Each row has a name. Each question is about the rows just above it.

k_850: [ 93.8  92.9 -67.5  67.5 -69.4  80.0  79.9]
k_759: [ 21.0  30.6 -25.2  85.4  15.2  11.0 -89.8]
k_58: [ 79.9  52.7  23.4  33.6  43.2 -74.2 -52.9]
k_40: [-77.9 -17.9  -5.7  47.3 -71.1 -74.2  71.1]
k_598: [-71.1 -71.1  -5.7  47.3 -71.1 -38.9  71.1]
k_182: [-41.6  89.7  89.7  55.0 -23.4 -59.5   5.6]
k_948: [-34.4 -73.3  94.1 -45.2 -77.2 -36.9 -30.8]
k_911: [-52.9 -18.5  93.7 -91.3  67.4 -33.5 -35.6]
k_979: [-11.5  -2.6  22.3  18.6  54.9  19.0 -49.1]
k_455: [-88.4 -90.8  22.3 -92.2 -15.6  49.0 -91.4]
The value that k_182 holds more than once: => [89.7]
Shared by k_455 and k_979: => [22.3]
The row named k_598: => [-71.1 -71.1  -5.7  47.3 -71.1 -38.9  71.1]
Which value appears more than once in k_598? => [-71.1]
The one value in k_58 and k_850: => [79.9]

k_367: [ 39.8  28.9 -44.7  10.3  31.1  -4.4  24.8  49.2  32.8  -7.8 -25.5 -28.0
   0.7 -32.5 -42.1  33.0 -30.2 -42.3 -52.2  20.4 -43.8 -15.9 -65.7  26.4
  -5.9 -49.9 -14.0  43.6   0.9  -8.5 -54.8  31.7]
k_401: [-44.7   5.4  13.9 -54.0  22.0   0.2  28.0 -68.2 -37.5 -32.4   2.9  31.5
  28.0 -67.5  -1.5 -38.9  47.5  22.0  55.2 -15.9  54.0  39.4  -0.5 -38.0
  22.4 -18.1   7.5  10.7 -30.7 -12.2   2.4 -45.8]
k_90: [-23.5   6.2  31.7 -61.4  21.9  23.8  27.1 -40.0 -28.5 -20.2  29.1 -10.1
 -20.6  19.4 -21.7 -20.8  83.6  11.9 -56.8 -19.3  53.2   1.4  13.3  30.2
  19.6 -10.2 -61.4 -12.8  27.6  13.1  -4.2 -45.4]
k_575: [ 33.1 -17.3 -33.4 -10.3 -10.2 -18.4 -24.2  19.3  29.5  38.4  43.8  12.8
 -11.9 -26.4  21.2  -2.5 -41.2  44.4 -39.4   5.9 -54.7  47.1  46.5 -20.4
  28.8 -43.5  60.8  49.6 -58.8   7.2  16.0  52.0]
The value that k_90 holds more than once: => [-61.4]
Which value is in both k_575 and k_90? => [-10.2]

k_368: [-22.6 -19.4 -43.3 -21.5  -1.3  -5.6 -41.0 -26.1 -33.6 -26.9 -28.4  -4.8
 -17.2 -17.5  -5.1 -19.7 -50.6 -30.5 -38.1 -44.0 -20.7  -1.4 -32.8 -22.2
  -3.1  -9.9  -2.3 -28.6 -38.7 -24.8]
k_219: [ 13.8   5.6 -26.8  -5.9  50.8  52.9 -19.9  15.7  10.1   2.3   9.9  30.6
  13.5   7.3  28.0  32.9  -5.1  18.0 -43.8   8.2 -29.2  65.6  44.3   6.8
  51.1  48.7  41.1 -16.7 -73.8 -13.4]
k_423: [ 18.1  20.8  44.5  36.2 -13.4 -16.2  37.7  14.9   8.8  28.0  19.9   3.2
  13.1  20.1  -4.7  -8.8  24.0  10.7  23.8   7.7 -35.0 -28.6 -23.4  25.0
 -18.8 -13.2  -4.5  44.7  39.4  42.0]
k_116: [ 52.9   5.6 -26.8  -5.9  50.8  52.9 -19.9  15.7  10.1   2.3   9.9  30.6
  13.5   7.3  28.0  32.9  -5.1  18.0  -5.9   8.2  63.3  65.6  44.3   6.8
  51.1  48.7  41.1 -16.7 -13.8 -13.4]
Which value is in both k_219 and k_368? => [-5.1]
The row with [ 13.8   5.6 -26.8  -5.9  50.8  52.9 -19.9  15.7  10.1   2.3   9.9  30.6
  13.5   7.3  28.0  32.9  -5.1  18.0 -43.8   8.2 -29.2  65.6  44.3   6.8
  51.1  48.7  41.1 -16.7 -73.8 -13.4] is => k_219

k_871: [-17.9 -18.7 -18.6  22.7  -3.1  24.1]
k_666: [  5.4 -18.7 -13.1  22.7 -32.6   8.7]
k_502: [  2.8 -40.8 -13.1  48.5  -9.0  18.9]
k_952: [-18.6 -18.7 -18.6 -18.6  -3.1  -6.7]
k_436: [  8.0 -68.4   8.5  51.8  22.7  49.7]
k_787: [  5.4 -18.7 -13.1  38.9 -73.8  54.8]
k_123: [  5.4  22.6  -7.7  55.0 -62.0  13.8]
The row named k_787: => [  5.4 -18.7 -13.1  38.9 -73.8  54.8]
The one value in k_502 and k_666: => [-13.1]
The value that k_952 holds more than once: => [-18.6]

k_258: [-48.0 -48.0 -48.0 -48.0]
k_395: [-74.0  25.7 -49.8 -27.0]
k_124: [-27.0 -95.5  81.6 -55.8]
k_59: [ 55.8   1.2  24.3 -40.6]
k_512: [-12.8  -4.8 -20.6  -2.9]
k_719: [26.1 13.2 55.8 -5.3]
The row named k_512: => [-12.8  -4.8 -20.6  -2.9]
Shared by k_719 and k_59: => [55.8]
Shared by k_395 and k_124: => [-27.0]
The row named k_59: => [ 55.8   1.2  24.3 -40.6]
Which value appears more than once in k_258? => [-48.0]

k_757: [-69.8  21.6  -6.9  -1.8]
k_224: [26.4 26.4 77.5 23.0]
k_202: [ -3.4  43.6 -69.6 -28.8]
k_615: [ 56.9 -69.6 -52.3  11.8]
k_171: [-57.3 -69.6 -52.3 -57.3]
k_524: [-53.8  21.6 -31.1 -24.7]
The row named k_524: => [-53.8  21.6 -31.1 -24.7]
Repeated in k_224: => [26.4]
The row named k_171: => [-57.3 -69.6 -52.3 -57.3]
Which value appears more than once in k_171? => [-57.3]
Shared by k_171 and k_202: => [-69.6]

